Named moves, each a turn or a mirror, and the order they were made in; the first pair answered:
k_942:
53; 60; 3; -11; 46; 124; 31; 13; -69; 23; 74; -48; 26; -168; 120; 103; -128; -101; 98; -1; -200; 173; 152; -191; -24; -59; 5; 60; -202; 152; 54; -118; 17; -111; 21; -77  ->  28; 46; 17; 9; 90; 146; 53; 31; 0; 70; 53; -70; 49; -132; 141; 65; -91; -69; 62; 16; -179; 127; 104; -264; 27; -41; 49; 108; -184; 176; 66; -11; 18; -100; 60; -96
23; 369; 412; -74; 266; -65; -242; -43; 273; -140; 312; 166; -187; 18; -2; -87; -31; 185; 156; -38; 76; 50; 256; 53; 77; -115; -43; 158; -186; 172; 103; 206; -94; -4; -9; -107  ->  39; 377; 385; -89; 216; -93; -274; -65; 151; -174; 336; 190; -194; 25; -8; -55; -67; 166; 191; -59; 54; 92; 287; 149; -2; -138; -79; 105; -193; 176; 84; 106; -71; -7; -76; -70
277; 18; 17; -55; 369; -199; -330; -104; -127; 174; -135; -55; 256; 203; 218; -73; -45; -150; -50; 98; 83; 45; -311; -304; 270; -222; -274; 215; 101; 59; 12; -14; -127; -34; -89; -175  ->  325; 30; -23; -82; 297; -254; -376; -150; -321; 128; -84; 1; 262; 182; 212; -22; -139; -191; 22; 70; 50; 128; -226; -137; 137; -234; -341; 122; 79; 25; -34; -185; -102; -53; -203; -122
k_221:
24; -164; 1; 36; -127; 3; 84; 86; 253; 149; -98; -84; -174; 169; 120; -109; 144; -10; -139; 291; 41; 22; 57; -296; 58; 142; -90; 67; 14; -38; -104; 75; -98; 185; -96; -107  ->  -80; -229; 21; -61; -351; 12; 127; 33; 142; 97; -59; -153; -235; -28; -119; -168; 19; 30; -119; 70; -27; 70; 229; -6; -169; 77; -27; -60; 4; -62; -216; 15; -48; 207; -92; -86
83; -14; 224; 311; -21; 69; -70; 183; -74; 161; -67; 79; -148; 111; 20; -53; 293; 56; 383; -46; -82; -53; -190; -255; 159; -207; -47; 11; -229; 146; 71; -188; 140; 42; 15; 459  ->  18; -115; 139; 307; -268; -25; -69; 93; -235; 199; -60; 125; -138; 211; -133; -194; 311; 123; 347; -99; 22; -112; -155; 40; 69; -230; -121; -115; -57; -79; -85; -139; 155; 93; 22; 448
274; 18; 176; -60; 328; 123; -84; 71; -56; 10; -44; 8; -85; 91; 78; 196; 151; -16; 74; 118; -202; 52; -202; -182; -88; -94; 123; 2; -109; 167; 140; -249; -27; -51; 16; -88  ->  186; -92; 37; -48; 17; -13; -95; -58; -280; 80; -41; 98; -51; 303; -86; -17; 225; 111; 6; 113; -10; -111; -215; 215; -171; -137; -12; -165; 192; -197; -77; -170; -48; 26; 38; -134
2; 107; 207; 115; 107; 46; 12; 31; 64; -28; -60; -122; 219; -95; -15; 54; -35; -35; 2; 114; -45; 110; 151; -376; 18; -7; 133; 274; -175; 194; 45; -98; 1; 35; 68; 71  ->  -53; -5; 50; 165; -143; -117; -30; -108; -138; 94; -89; -2; 294; 226; -102; -178; 100; 68; -103; 188; 181; -69; 65; -39; 26; -17; -59; 140; 180; -213; -160; 14; -65; 95; 84; 14
k_887:
-38; 20; 53; 83; 196; 155; 26; 136; 513; 220; -93; -71; 138; 135; 67; -53; 235; 126; -195; 126; 96; -297; -232; -507; 383; 70; 138; 235; 136; 61; 131; 530; -89; 7; 255; -162  ->  -303; -135; 101; -114; -216; 179; 179; 48; 422; 132; -61; -224; 26; -262; -437; -174; 31; 236; -192; -324; -3; -244; 83; -14; -27; -36; 323; 48; 117; 41; -82; 549; 2; 79; 369; -137
-213; -55; 25; 90; -179; -44; 181; 158; 29; 20; -26; -107; -10; -102; -122; -177; -120; 80; -229; -117; 88; 1; 9; 272; -371; -157; 141; 106; 241; 44; -141; 192; 60; 241; 12; -129  ->  -80; -10; -75; 158; -167; -164; 42; 103; -233; 24; 10; 69; 37; 146; 30; -149; -95; 13; -170; 60; 162; 22; -46; 366; -327; -151; -75; 29; 324; -92; -154; 15; 32; 209; -162; -95
-204; -353; 143; -98; 106; 13; -27; -71; 617; 3; -1; 379; 103; 275; 139; 327; 98; 127; -604; -231; 295; -21; -269; -137; -181; 160; 253; 65; 267; 123; 26; 267; -80; -40; 387; 85  ->  -313; -428; 132; -182; -119; 1; 29; -145; 476; -34; 37; 355; 58; 146; -96; 257; -7; 150; -578; -415; 271; 18; -137; 182; -393; 100; 282; -62; 286; 62; -91; 226; -30; 3; 394; 98
-12; 3; -33; 18; -6; -15; 78; -82; 121; 83; -97; -27; 132; 90; 133; -197; 145; 161; -137; 56; 123; -80; -64; -133; 240; -9; 33; 21; 103; -95; -64; 289; -68; 25; 192; -63  ->  -90; -48; -1; -33; -129; 11; 129; -92; 126; 70; -83; -83; 87; -44; -32; -244; 79; 176; -140; -72; 99; -65; 15; -23; 132; -24; 100; -32; 90; -89; -104; 311; -53; 49; 241; -51
k_766:
306; -103; 297; -140; 182; 323; 270; 14; 283; 3; -198; -308; -40; -132; -47; -101; -35; 400; -39; 25; -2; -8; -78; -489; 219; -79; 110; 181; -58; 173; -4; 333; -7; 142; 292; 75  ->  277; -173; 189; -101; 20; 201; 252; -75; 173; 94; -228; -215; 36; 131; -84; -268; 66; 478; -104; 120; 195; -162; -179; -298; 276; -77; -29; 101; 209; -133; -135; 440; -52; 185; 326; 33
51; 166; 114; 32; -234; 118; 110; -148; -2; -218; 60; -25; -18; -245; 218; 222; -53; -198; 119; -435; -73; 131; 64; 0; -39; 170; -85; -249; -492; 185; 371; -231; 171; -22; -23; -242  ->  -94; 16; -27; 56; -554; -12; 151; -292; -103; -66; 15; 36; 42; -5; -6; -111; 89; -36; -22; -436; 164; -114; 17; 379; -60; 157; -206; -397; -96; -230; 105; 11; 121; 67; 83; -328
-67; 67; -93; -10; -225; -59; 5; -59; -221; -13; 27; 112; -105; 38; -185; -34; -96; 52; 77; -94; 61; 5; 125; 327; -258; -77; -91; -87; 37; -156; -73; -78; 29; -30; -76; -3  ->  106; 178; -96; 66; -2; -56; -86; -12; -255; -42; 55; 205; -88; 154; 87; 135; -67; -52; 143; 81; 41; 74; 38; 90; -144; -37; -156; -24; -60; -75; 87; -229; 8; -102; -213; 34
-82; -90; -43; 3; -93; 124; 78; 40; -175; 190; -182; 283; 2; 29; -181; -207; 139; 28; -154; 144; 89; -123; -48; 196; 8; -37; 12; -156; 272; -324; -323; -15; 37; -41; -162; 17  ->  130; 89; 47; 36; 296; 216; 2; 156; -116; 78; -140; 303; -4; -62; 126; 107; 39; -160; 3; 262; -106; 71; -55; -208; 111; -7; 29; -3; -71; 40; -59; -271; 78; -148; -331; 99
Now pairs of rows:
Each pair is two moves apart.
187; -47; -6; 18; -103; -157; -34; -151; -132; 9; -32; 119; 112; 130; 213; -102; -7; -90; 21; 115; 86; -119; -105; -300; 295; 187; -64; -122; -28; 142; -94; 127; 63; -152; 37; 45  ->  60; -86; 76; -107; -273; -89; 39; -143; -157; -93; 24; 21; 31; -210; -54; -81; -199; -65; 52; -175; -60; -10; 115; -78; 31; 121; 89; -198; -179; 253; -159; 48; 152; -111; 64; 86
k_766 then k_887
58; 122; 31; 101; 151; -63; -23; 186; 93; -41; -128; 39; -134; 87; -2; 54; -110; 46; 51; -99; 30; -43; -186; 48; 367; -46; -67; 275; -84; -1; -154; -188; 137; -151; -214; 106  ->  -9; 75; 46; 100; 118; -41; 28; 186; 192; 8; -176; -21; -122; 98; -74; -33; -56; 111; -18; -117; 55; -112; -203; 38; 410; -30; -14; 294; -20; -39; -181; -32; 123; -132; -101; 71
k_766 then k_221
-193; -132; 157; 59; -159; 5; 6; -84; -13; -106; -63; -81; 109; -9; -54; -145; -60; 215; 45; -124; 169; -222; -74; 55; -45; -92; -89; 132; -99; 4; 48; 45; 32; 81; 345; -71  ->  -55; -73; 54; 97; -132; -96; -108; -120; -250; -136; -20; 57; 137; 166; 85; -64; -81; 133; 118; -2; 193; -172; -85; 126; -47; -99; -263; 75; -100; -67; 61; -149; 21; 44; 171; -18
k_942 then k_887
291; -260; -158; -59; -43; 92; -22; 71; -715; 238; 108; -130; -66; -322; -445; -78; -274; -9; -87; -169; -136; 284; 138; -56; -115; -34; -3; -68; -130; 274; 370; -348; 8; 131; 119; -177  ->  133; -351; -122; -68; -144; 116; 81; 76; -523; 330; 52; -219; -60; -358; -622; -258; -204; 129; -223; -255; -71; 145; 114; -45; -89; -28; 104; -50; -10; 203; 267; -77; -17; 194; 316; -249
k_942 then k_887
-31; -28; -47; 282; 68; 25; -20; 34; -115; 97; 25; -29; 56; 120; -80; 58; 0; 58; 39; 188; 111; -82; 26; 60; 66; 36; -152; -20; -98; -224; -9; -22; -135; -102; -170; 183  ->  -62; 0; 52; 192; 84; 117; 16; 72; -64; 21; 47; -128; -4; -128; -142; 141; -102; 23; 96; 40; -24; 25; 140; 20; -44; 21; -43; -6; -262; -29; 44; -99; -89; -119; -168; 229
k_766 then k_887
-55; -48; -48; 217; 73; 54; 7; -70; -67; 104; -18; 16; 15; 140; 60; -132; -14; -20; -105; 47; -49; -1; -15; 15; 75; -76; -40; 2; -9; -60; 3; 89; 97; 106; 78; -117  ->  -88; -40; 11; 154; 62; 119; 43; -29; -17; 39; 8; -60; -33; -34; -4; -74; -94; -59; -83; -45; -176; 81; 81; -1; 12; -95; 32; 3; -143; 61; 20; 36; 136; 95; 80; -94
k_766 then k_887
-47; 302; 178; -523; 418; -35; 162; 179; -14; 85; 236; 77; 77; -328; -195; -144; 168; 381; 189; -288; 193; -625; 240; 98; 49; 126; 84; -121; -209; -231; -112; 26; -247; 272; 118; 207  ->  84; 343; 77; -486; 418; -145; 38; 120; -287; 46; 288; 252; 126; -152; -95; -97; 142; 301; 265; -158; 226; -592; 224; 220; 25; 102; -125; -188; -166; -349; -135; -170; -261; 244; -54; 246
k_942 then k_887
-11; 74; -29; -147; -224; 88; 254; 97; 328; 193; -125; -15; 105; -66; -117; -95; 37; 123; 4; -201; 141; -198; -15; 467; -148; -108; -44; -78; 12; 113; 195; -85; 67; -137; 56; -135  ->  0; 111; 24; -152; -161; 113; 281; 134; 373; 164; -118; -69; 93; -152; -84; -28; -1; 90; 48; -214; 74; -140; 18; 383; -150; -97; 10; -28; -104; 222; 250; -119; 76; -147; 51; -119
k_221 then k_887
-28; 246; 171; 62; -251; 71; 198; -80; -43; 142; -85; -9; 24; -189; -384; 212; -70; -132; -5; -458; -38; 255; 233; 319; -122; 87; 169; -173; 96; -217; 49; -215; 118; -166; -336; 117  ->  84; 313; 168; 93; -133; 69; 124; -67; -99; 107; -72; 67; 37; -148; -232; 317; -92; -224; 66; -351; -81; 322; 194; 208; -75; 99; 121; -157; 18; -159; 125; -353; 111; -224; -445; 141
k_887 then k_766
-53; 24; -135; 92; 62; 59; -81; 59; 73; 70; -123; 25; 146; 168; 76; -205; 215; 161; -83; 260; 117; -138; -252; -147; 211; 11; -121; 145; 284; -164; -84; 175; -104; 43; 164; 60  ->  99; 112; -138; 103; 201; 42; -162; 87; -54; 11; -79; 106; 148; 180; 245; -35; 135; 39; 18; 369; 44; -17; -227; -226; 214; 5; -203; 151; 163; -63; 11; -51; -81; -28; 9; 135
k_942 then k_887
52; -2; 54; -102; -202; -2; 0; -27; -114; -76; 51; -23; -35; -162; 109; 34; -32; 8; 251; -129; -70; 21; 144; 199; -264; 25; 13; -140; -18; -127; -175; -302; 38; 43; -16; 33  ->  187; 90; 84; 18; 123; 54; -51; 69; 103; -22; -1; -4; 14; 4; 411; 116; 111; -29; 215; 139; -48; -33; -68; -240; 64; 113; -8; 50; -44; -16; 8; -229; -2; -7; 0; -8
k_887 then k_887
47; 134; -13; 71; 159; -131; -76; -116; -195; -58; -22; 159; 86; 276; 154; 117; 66; -13; 21; 245; 190; -3; -90; -73; 6; -21; -144; 84; -55; 31; 83; -104; -160; -89; -187; 18  ->  -93; 111; 72; -97; -28; -69; 8; -128; -223; -172; 18; 25; -6; -107; -128; 142; -141; 10; 77; -80; 30; 116; 152; 168; -285; -87; 14; 3; -218; 149; 3; -183; -77; -54; -164; 60
k_766 then k_887
185; 63; -7; -6; 132; -14; -74; 27; -7; 85; 58; 114; -18; 273; 180; 36; 93; -59; 24; 205; 152; 21; -24; -25; 169; 118; -123; -15; 98; -173; 99; -64; -22; 81; -81; -1  ->  116; 43; 95; -36; 200; 107; 22; 107; 246; 102; 7; -20; -49; 98; 112; 50; 94; -18; -27; 99; 97; 6; -10; -210; 207; 136; 51; 83; 12; 0; 165; 87; 0; 108; 51; -27
k_942 then k_887
84; 185; -12; 318; -3; -210; 132; -53; -384; -121; 501; 194; -34; 156; 452; 140; -72; -131; -96; 67; -53; -77; -344; 4; -49; -282; -184; -196; 196; -33; -199; 32; 75; 92; -76; -96  ->  -172; 124; 217; 216; -32; 13; 360; 53; 84; -112; 425; -112; -126; -290; 190; 81; -115; -19; -200; -235; -195; -104; -254; -201; -95; -278; 207; -68; 28; 258; -162; 355; 136; 142; 240; -138
k_887 then k_766
102; 7; -158; 15; 98; 79; 91; -56; -182; -8; -21; 31; -60; -96; 10; -190; 34; 11; -39; 73; 51; -160; 26; -12; 20; 15; -152; 165; -63; 55; -42; -222; 0; -56; -117; 97  ->  25; -32; -92; -5; 50; 137; 146; -44; -43; 4; -33; -65; -63; -223; -110; -242; 39; 72; -84; -27; 33; -197; 79; 4; -7; 38; -54; 177; -75; 110; -68; -103; 15; -29; 5; 80
k_887 then k_766
